In the rows, zero is written as 128.
name the system of each run
tapim, trace 1 (9 x 26)
[[142 118 179 111 101  88 154 146  84 105 157 144 149 121  99  74 164 137
  100  96  87 130  98 134 151  80]
 [144 146 107 167 124  91 180 149 112  86 177  91  99 200 122 166 144 100
  116 147 130 148 139 114 149 101]
 [120 149  98 112 194 151 152 126 149 167 130 123 108 180 163 173  99 125
  172 130 120 140 135 175 153 173]
 [107 136 134 141 136 179  60 123 138 146 102 131 147  86 175 149  65 144
  168 139 155 107 157 119  97 122]
 [127  93 147  95 123 117 109 112 178 130  63 134 148  69  86  81 131 134
   99 127 123 115 118  90  87 129]
 [169 121 133 137  64  99 148 125 105 124 178 150 133  90  87  81 186 140
   84 140 133 121 110 143 154 110]
 [104 142 121 159 124  73 157 138  78 106 142 106  94 203 112 146 162 129
  143  86  97 137 118 138 171 111]
 [121 167 140 119 190 149 177 132 124 122 153 106 131 173 173 179  84  92
  157 148 156 134 129 160 125 129]
 [134 102 101 127 149 178  59 113 165 150 110 120 144 128 137 172  67 143
  144 145 129 141 162 115  99 176]]
pogul, trace 2 (9 x 26)
[[ 90 168 151 118 163 119 127 118 139 171 113 148 107 103 165 154  90 122
  198 136 155  83 124 177 154 104]
 [106 121 143 148 125  33  91 107  79 130 103 128 122 165 121 138 100 120
   85 103 102 121 103 153  97 133]
 [172 120 109 135 101 151 159 135 112  94 156 115 161 142 144  91 158 113
   42 146 141 164 123 110  78 148]
 [142 117 118  95 122 209 125 118 180 155 122 138 151  52 111 101 146 145
  165 151 161 116 140 115 139 144]
 [ 99 130 173 118 126  80 109 140 127 136 123 158  98 103  88 142 122 135
  188 103  91 101 118 126 194  77]
 [146 141  98 178 122  57 154 130  95 124 164  89 116 215 128 143 130 140
  108 122 115 141 135 155 138 112]
 [142 141 111 109 163 192 160 113 112 139 138 107 178 147 181 116 113 128
  107 130 167 147 122 176  80 173]
 [112 122 173 106 122 144  72 114 140 131  96 168 146  39 132 125  89 110
  129 148 150  92 121 117  94 122]
 [141 101 137 125  99  48 129 138 160 121 111 143  96 120  70 105 154 134
   94 130  77 126 118  88 149  95]]
miru, trace 3 (9 x 26)
[[119 108 183  98 108 164  97 143 132  95 136 150 144  52  84 119 130 123
  173 121 117 114 130  79 157  84]
 [184 115 106 160  77  63 134 150 158 136 159 143 102 132 116 110 152 143
   69 165 106 130 139 110 138  95]
 [120 146  71 145 172 133 165 133 142 156 120  96 101 213 174 150 131 149
  148 114 119 154 142 156 141 159]
 [ 54 140 150 118 136 193  97 127  89 101  85 141 120  89 163 142 134  98
  165 107 155 118 116 111 108 154]
 [165 101 149 120  83 108  83 104 118 111 164 157 153  77  71 133 120 100
   72 158 137 119 106 131 109 151]
 [184  99 109 113 150 111 161 125 160 147 146  80 169 179  85  98 124 181
  125 108  87 160 141 133 147 120]
 [ 91 157 128 117 151 171 189 164 149 124  97 127  94 122 173 101 171 133
  179 116 133 125 133 102 160  90]
 [101 143 119 153  87  96  83 124 116 139 129 186  68  93 137 170 141  91
  118 165 143  97 113 139 144 152]
 [149  96 113 147 130 113  76 117  93 114 157 102 159 193 109 171  83 134
   92 110  92 163 136 131 101 174]]
zev, trace 4 (9 x 26)
[[157 114 140 123  88 138 118 151 110  89 175 181 125 102 140 132 147  81
   47 164 114 147 113 107 106 149]
 [167 125 107 166  97 127 146 137 119 123 153  69 167 161 115  81 151 196
  146 100 125 141 162 115 149  76]
 [103 170 139 103 156 148 167 113 122 165 140 151 108  97 153 142 134 111
  183 143 173  92 105 192 166 130]
 [103 104 124 145 116  77  58 121 155 126  86 137  81 120  81 178 105 118
  141 134  98 111 139  77 133 131]
 [148 126 134 126 151 100 149 130  90 107 146 119 155 186 161 134  95 103
   57 124 111 159 105 155  73 145]
 [157 123  96 137 109 200 130 114 162 131 123  93 171  88 132  90 139 157
  137 154 183 126 164 102 101 129]
 [109 129 181  84 135 106 134 135 124 160 113 174 130  84 117  80 139 148
  152  89  92 104  97 161 166  93]
 [115 144 117 172  77 107 115 147  97  86 163 150  72 131 121 178 164  80
  112 160 138 123 129  97 152 126]
 [139 124 102 150 152  89 141  94 116 140 127  54 159 207  98 135  98 162
  141 101 129 139 137 160 124 133]]
vobes, trace 5 (9 x 26)
[[ 93 161  98 155 117 178 174 133  91  79 131  94 106 152 146 141 186  94
  140 135 183 139 132 105 124 144]
 [104 109 161  68 179 152 141 119 118  89 123 131 138 144  79 164 117  75
  130 107  97 150  93 116 125 177]
 [153 101 106 134  95 195  75 161 147 103 157 162 117 103 140 161 128 117
  108 161 109 153 156  73 126 163]
 [101 120 121 117 149 193 157 157 141 103  74  99 143 142 155  79 155 151
  149  86 115 153 144  67 107 115]
 [128 147 102  91 182 155 194 140 184 136 126 139  89 150 153 160 138  82
  131 166 139 142 118 130 135 165]
 [ 67 124 119 135 103 142  96 137  87 101 103 164  70 126 125 153 185  96
  125 107 105 133 107 101 142 176]
 [131 135 164 113 134 211 153 157  82  59 166 123 167 127 154 132 123  89
  123 124 137 156 123 102 107 121]
 [140  89  94 101 143 162 137 110 184 106 102  96 130 139  66 141 145 113
  109 141 120 161 135  75 109 186]
 [120 116 129 104 144 177 119 186 162 135 123 181  93 121 164 134 137 139
  156 115  58 151 138  97 168 126]]
vobes, trace 6 (9 x 26)
[[ 90 119 142 110 152  75 138 136 164 113  48 136  91 134 129 117 128 101
   89 122 100 129 110  79  85 115]
 [159 136 105 135 112 138 160 168 105 129 185 170 110 162 188 116 162 119
   69 142 103 160 117 160 138 144]
 [104 129 115 125 107 170 149  97  93 104 131  94 145 121  65 115 197 133
  174  94 159 129 123 130 162 155]
 [133 121 177  97 169 140 126 141 160  97 154 133 130 115  97 190  63  87
  171 152 111 125 133  97 147  99]
 [126 106  82 173 110 124  67 145 142 120  92 118 112 162 163 143 112 145
   86 128 105 151 160  77  82 152]
 [120 138 132  89 163 188 170 138 124 157 106 140 160 128 195  71 144 157
  129  93 121 143 112 166 116 146]
 [117 151 110 117 118 130 173 105 167 123 124 137  79  81  93 147 179  81
  140 180 193  99 116 125 146 147]
 [ 96 117 173 130 119  85 117 163  88  71 128 152  95 146 110 150 133  98
  115  99  67 139 112  83 146  95]
 [175 120  96 156 117 177 128 137  99 102 190  94 169 186 151 144 116 138
   99 136 133 172 151 130 107 158]]
zev, trace 7 (9 x 26)
[[129 131  92 171 106  48 132 113  91 150 118  98 112 193 120 105 151 168
  100  94 115 132 123 163 131 130]
 [103 150 118 136 135 193 109  96  82 129 136 114 152 114 155 159 114 111
  160 132 194 116 127 168 105 177]
 [128  93 180  82 147 123  95 118 159 108 106 124 161  90  54 130  85 124
  156 116  97 117 126  90 129 110]
 [181 130 141 123 111  98 159 164 137 119 192 176 116 127 155 127 127  99
   57 173 103 143 116 137 126 109]
 [132 146  82 194  97 117 136 130 134 144 115  77 125 150 158  94 151 185
  152 124 158 120 169 113 130  81]
 [ 68 154 150  95 159 121 144  88  98 158  90 140 120 105 130 127 133 108
  164 105 162  91  84 192 130 156]
 [123  90 133 131  96 124  48 115 127  93 131 147 113 101  68 178 112  96
  110 147 112 129 130  81 122 163]
 [183 120 152 126 140 114 156 146 102 110 182 106 184 179 140 112  90 140
   86 115  95 161 127 144 107  97]
 [151 156 108 135 124 177 170 130 177 149 138 119 130  82 162 108 142 141
  158 177 197 108 157 127 132  99]]
beset, trace 8 (9 x 26)
[[141 128 110 116 154 100 118  87 173 210  89 128 141 102 132 102  99 172
  134 132 148  99 127 187 117 146]
 [133 126 156  98 102 147 163 151 104 112 137 182 129  85 150  65 186 114
   76 121 115 133  89 135 123 122]
 [136 137 155 161 100  91 138 122 105  97 145  77 154 124  85 118 123 147
  166 122 157 103 147 107 142  42]
 [119 136 154  92 185 102 162 126 111 117 155 132 116 182 114 188  95  70
  131 128 100 140  97 164 146 152]
 [115 149 125 159 113 172  58 137  94 157 143 157 135 110 207 154  85 150
  159 128 142 116 151 159 123 135]
 [120 125 106 147 115  65 124 102 138 138  74 126 114 129 139 107 131 111
   48 153 154 118 109 124  58 148]
 [195 137 113 113 121 161 195 128 161 149 185 120 161 109 121  90 151 149
  124 164 161 130 139 156 150 115]
 [ 93 135 189  92 162 104 150 136 112 128  89 130 145 120 130  86 119 142
  163  71  98 115 102 138 139  72]
 [105 153 152 153  94 124 125 139  73  75 180 151  94 116 120 183 145  68
  137 152 151 112 115 120 157 116]]
pogul, trace 9 (9 x 26)
[[131 155 147 123 130 154 128 157 149 166 154 188 106  76 181 131 117 140
  181 152 133  97 136 158 176  91]
 [ 96 128 133 152 133  44 103  99 104 146  79  89 131 163 102 118 109 168
  147  80 113 106 122 144 122 101]
 [139 151 130 134 118 117 190 137  76  92 173 128 132 158 156 118 155  80
   62 146 153 143  99 154 101 136]
 [159 103  98 120 110 185  85  85 154 161 125 123 170  83 108 114 118 154
  126 151 166 125 144 143 106 187]
 [124 113 202  79 139 125 128 154 142 110 130 167 136  78  98 108 116 120
  155 113  84 116 110 103 159  73]
 [156 137  87 190  94  52 132 132 149 152 149 108  93 162 120 137 139 160
  128 155 133 116 156 132 159  86]
 [114 146 117 104 171 158 185 118  91 148 120 110 155 174 160  96 149 144
  130  81 125 151 102 189 127 161]
 [114 142 157 149 100 152  74 107  85 113 144 136 158  70 147 149  89 103
  136 151 187  96 130 139  93 125]
 [148  94 146  87 145  69 138 102 179 123 100 125 136 117  44 116 118 114
   91 135 101 127 104 110 114 133]]
beset, trace 10 (9 x 26)
[[123 125  91 162 123  97 137 118 164  94 113  78  89 163  74 177 138 102
  136 161 154 129 153  67 128 127]
 [153 112  93  97 171 166 128 129 172 180 142 138 120 159 123 148 122 154
  161 120  87 154 136 162 172 184]
 [ 82 113 131 128 103 178  81 142 101 121  72 151 128  96 162  85 163 154
  126  80 104 132 125  92 106 147]
 [142 108 109 147  87 108 129 108 162  85 123  97 116 114  50 140 161 104
  109 166 158 128 141  63 119 126]
 [174 101 120  92 171 145 152 144 178 149 158 115 142 166  94 137 109 160
  155 115  65 162 144 129 173 135]
 [ 63 130 138 128 137 188 104 158  97 108  83 143 110 132 180 126 147 130
  164  77 102 142 130  90 127 139]
 [112 115  93 164  87 105  84 100 155 117 103 120  85 106  72 169 150 107
  131 165 165 108 143  85 127 155]
 [190  87  91 108 136 131 130 130 175 161 155 131 141 161  97 122 129 166
  100 127  72 166 136 139 149 170]
 [ 99 120 137 119 136 207 134 150 113  98  89 110 156 127 162  81 159 155
  151  76 112 151 138  82 110 119]]
miru, trace 11 (9 x 26)
[[ 84 168 141 100 158 177 166 115  89 146 124 143 130 111 167 114 149 118
  176 106 165 109 103 189 146 147]
 [126 106 179 104 114 119  50 131 126 136 141 190 126  60 105 159  85 112
  144 138  98 107 117 126 146 122]
 [191 101 113 164 105  92 120 142 154 105 158  88 151 165 103 129  99 154
   88 150 109 151 168  79 112  89]
 [119 156  90 135 156 141 202 130 144 154  89  92 125 165 188  80 166 152
  127 119 161 136 133 147 108 126]
 [ 69 151 154  88 160 141 121 111 128 144  99 172  91  85 133 167 124  81
  164 136 145  97  94 158 147 161]
 [136  98 161 146  91  83  58 114  96  93 152 124 148 120  62 163  94 116
  117 123 104 122 128 102 124 112]
 [186 127 115 145 118 128 176 147 116 118 169  91 180 173 151  76 136 167
   88 117 125 159 142 131 112  95]
 [115 157 114 102 167 168 167 131 170 183 107 148 110 105 182 107 137 149
  175 134 149 111 128 168 154 132]
 [ 85 118 149 120 132 101  70 129 153 121  90 165  76  95 111 180  94  88
  146 146 114 105 124  90 130 132]]
tapim, trace 12 (9 x 26)
[[159 131 156 101 156 111 173 145 193 104 147 137 120 101 110 152  98  77
  118 194 143 120 129  97 118  87]
 [156 112  72 152 100  85  84 108 148 188 137 154  98 141 119 144 130 152
   92 147 113 130 130 170 137 185]
 [ 97 150 152 146 131 112 132 124  87 156 100 111 151 130 168  76 122 182
  170  75 139 101 129 163 132  74]
 [129 126 154 122 141 120 153 106 149  76 131  81 144 117  53 159 110  83
  151 159 172 116 134  85 119 103]
 [175 102 126  95 135 109 104 124 142 165 177 174 126 133 102 156 103 123
   92 145  78 142 109 173 152 178]
 [133 141 114 188 108  98 101 151 102 150 123 114 134 160 202 100 104 187
  124 107 114 125 159 133 113  72]
 [117 140 121 107 169 123 195 107 190 124  83  73 126 128  88 119 137 123
  175 141 169 113 137 103 132 103]
 [147 122 140 114 108 129  87 104 129 148 182 176 118  78  83 177 113 108
  142 162 139 104 118 167 168 159]
 [111 118 150 148 123  58  75 135  88 135  95 136 135 156 161 114  90 154
   93  84  78 128 120 139  95 105]]

runs to name
trace 13 (2 x 26)
[[151 139 178  84 180 148 168 116 139 112 165 111 173 117 118 153  70  86
  143 158 159 124 119 151 111 113]
 [118 125 149 140 114  75 104 114 141 160  86 115 142  89 105  76 118 183
  158 102 130  88 135 131 136  65]]
  miru
trace 14 (2 x 26)
[[120 136 130 113 140  72 177 110 147 106 113 133  95 135 100 149 141  57
   67 168 157 122  94 124  94 151]
 [161  91  93 121  98 175  83 136 133 155 152 173 129 115 131 118 158 155
   89 127  87 159 129 136 137 199]]
  pogul
trace 15 (2 x 26)
[[143 139 182 104 173 117 157 117 125 109 165  96 173 138 102 162  58 104
  164 132 145 117 126 150 128  84]
 [147  94  90 156 104  82  53 104 157 153 108 129 115 135 101 157  96 144
   92 150 113 126 146 115 103 168]]
  vobes
trace 16 (2 x 26)
[[110 128 137 147 148  53 127 151 146 135  84 105 108 181 140 120 101 161
  141  95  77 126 145 103 135  69]
 [105 166  92 162 124 126 182 137  94 119 123 118  98 176 199 120 170 108
   87 133 163 140 118 143  99 140]]
  pogul
trace 17 (2 x 26)
[[138 116 132 139 111  81  89  74  73 145 152 107 161 143  76 143 104 131
  109 116 144 118 108 191 116 165]
 [161 112 167 121 150 117 130 138 106 119 155  90 193 171 122 111  74 169
  143  82  85 146 142 138 128  80]]
  tapim
trace 18 (2 x 26)
[[113 153 147 141 100 109 127 113 103 102 144 157 110  83 146 153 128  63
   88 184 194  96 109 138  92 131]
 [154 108 126 126 139  79  90  82 112 165 137 107 171 160  86 131  78 160
  113 105 110 131 122 190 114 155]]
  miru
trace 19 (2 x 26)
[[122 141  96 166 136  98 142 101 133 147  92  48 147 172 120 109 120 179
  167 105 162 117 158 132 116  96]
 [ 98 140 151  81 157 145 117  95 124 160 108 173 128  75 145 143 104  90
  131 144 158 102  89 184 109 182]]
  zev
trace 20 (2 x 26)
[[ 98 162 116 168  87 167 139 123  73 103 158 114 112 110 127 138 180 123
  183 125 185 109 135 130 166 114]
 [113 117 143 106 161  86 119  90 134 141 130 106 120 144  47 175 100 121
  188 112 119 107 117 158 172 135]]
  zev
trace 21 (2 x 26)
[[115 113 171 114 114  81  86  87 109 129  91 137 162  74 101  99  97 121
   93 122 145  95  99 140  74 122]
 [194 132 147 127 112 127 168 159 136  97 205 142 147 123 134 128 114  98
   79 180 128 145 135 118 125  90]]
  beset
trace 22 (2 x 26)
[[142 101 100 145  79 133 106  97 141 115  95 105 155  89  94  87 159 140
   74 147 167 125 134  90  77 146]
 [137 114 148  99 109 124 163 134  99 126 156 148 136 121  76  80 199 146
  131  86  92 137  97 147 183 124]]
  tapim
trace 23 (2 x 26)
[[135 132  88 116 125 155 206 139 147 102 118 116 106 150 132  96 208 106
   83 142 140 161 113 101 121 162]
 [ 92 130 105 106 131 150 124 102 110 155 124 151  91 119  89 148 185 124
  169 106 133 120 104 169 187 196]]
  miru
trace 24 (2 x 26)
[[130 155 160 111 139 166 176 168 158 126 134 149 125  82 184  93 133 132
  161 148 146 113 139 115 144  61]
 [ 96 135 109 141 110  55 153 124 153 141  85 144  54 126  98 116 190 128
  131 125 118 106 111 119 164 115]]
  zev
trace 25 (2 x 26)
[[112 137 146  98 132 132 133 115 132  99 146 168  89  89 103 187 130  41
  114 179 159 113  99 122 128 163]
 [126  94 147 138  85 136  86 161  93  64 129 141 136 129 113 117 145 118
   83 105  81 158 125  62 106 120]]
  vobes
trace 26 (2 x 26)
[[ 97 109 121 126 116 185  46 116 100 143  87 138 158 103 155 114 110 155
  131  98 125 130 135 126  87 180]
 [151 104 115 127  98 121 124 127 182 101 103 128 123  90 100 114 139 101
   65 179 146 132 134  64  81 135]]
  beset
trace 27 (2 x 26)
[[102 120 137 136  88  80  72 134 102 151  97 193  98  91 158 109 138 131
   81 119  98 108 101 145 113 140]
 [118 150 123 150 113 108 181 109  81 101 107  76 159 154 135  72 165 137
   92 105 171 129 114 133  84 106]]
  tapim
trace 28 (2 x 26)
[[131 143 128 126 185 103 130 115 122 158 156 110 131 190 141 187  60 122
  158 124 117 133 128 185 143 143]
 [150 126 130 139 159 144  81 123 163 161 116 106 168 128 161 149  37 158
  154 144 140 121 166 129  93 111]]
  tapim
trace 29 (2 x 26)
[[114 151 175 113 139 107 185 138  83 118 135 116 152 138 127  77 149 142
  153  79 122 117 105 158 152  66]
 [140 131 123 150 135 118 145 127 133  78 175  94 113 167  92 204 111  72
  137 167 146 137 144  97 136 122]]
  tapim
trace 30 (2 x 26)
[[ 89 148 132 117 134 169 133  97 155 130 100 116 114  73  98 145 140 110
  204 148 194  89 134 119 149 130]
 [105 116 148 109 140  62 102 122 115 132 140 162  85 152  80 182 113 100
  138 110  74 121  97 148 172 146]]
  pogul
trace 31 (2 x 26)
[[123 122 162  99 168 178 136 126 136  99 132  85 166 127  86 149  92 129
  211 103 126 127 146 107 151  98]
 [133 119  99 140 154 114  86 133 193 144  97 127 102 144 152 185  68 116
  118 170 121 133 158  95  94 147]]
  vobes
trace 32 (2 x 26)
[[ 68 142 168 132 109 124 127 164  96  84  95 161  90 103 168 113 155  97
  126 110 115 114 110  85 121  85]
 [134 120  94 141 110  97 169  97 108 100 138  85 113 176  57 129 191 112
  102 123 138 147 115 125 144 165]]
  zev
trace 33 (2 x 26)
[[133 115 137 144 141 138  82 117  92 131 137  80 183 172 119 133  70 181
  170  75 106 137 154 139 126 112]
 [142 140 163 115 126 173 167 165 143 108 123 141 155  83 189  72 128 124
  109 149 152 127 132  99  89  76]]
  miru
trace 34 (2 x 26)
[[117 116 158 115 147 120  99 158 127  93 155 158  95 144 113 208  88  79
  148 138  76 139 127  93 155 130]
 [146 135 105 126 152 110 129 140 153 164 110 150 125 150 214 120  86 127
   61 153 120 140 129 153  72 150]]
  tapim
trace 35 (2 x 26)
[[151 101 108 110 170 105 120  91 183 150 102  75 151 163  64 151  85 150
  142 126 117 137 145 123 117 153]
 [123 121 131  82 152 220 139 169 147 126 133 179 121 110 177 125 142 112
  125 126  89 159 123 110 135 162]]
  beset
trace 36 (2 x 26)
[[ 92 127 130 126 140 146 116 120  54  92 143 117 129 187 116 174 139  93
  123  86 106 157 104 141 129 189]
 [166 102 114 106 160 200 129 128 164 108 156  89 166 150  91 159 103 128
  151 137 124 164 160  98 129 156]]
  zev
trace 37 (2 x 26)
[[129 135 180 107 141 134 100 124  95 140 175 149 155 106 110 160  78 135
  195 110 116 106 124 174 177 100]
 [135 126 114 178 103  99  71 105 139 126 107  90 142 116 125 149  80 134
  119 159 175 107 162  97  74 108]]
  vobes
trace 38 (2 x 26)
[[122 117 136 115 102 179 158 151  80  62 152 137 133 138 113 105 197 102
   99 103 107 163 106  93 135 149]
 [126 116 139 149 132 131  88 108 145 111 124  73 155 126  71 165  80 143
  199 123 145 111 167  89 135  96]]
  beset
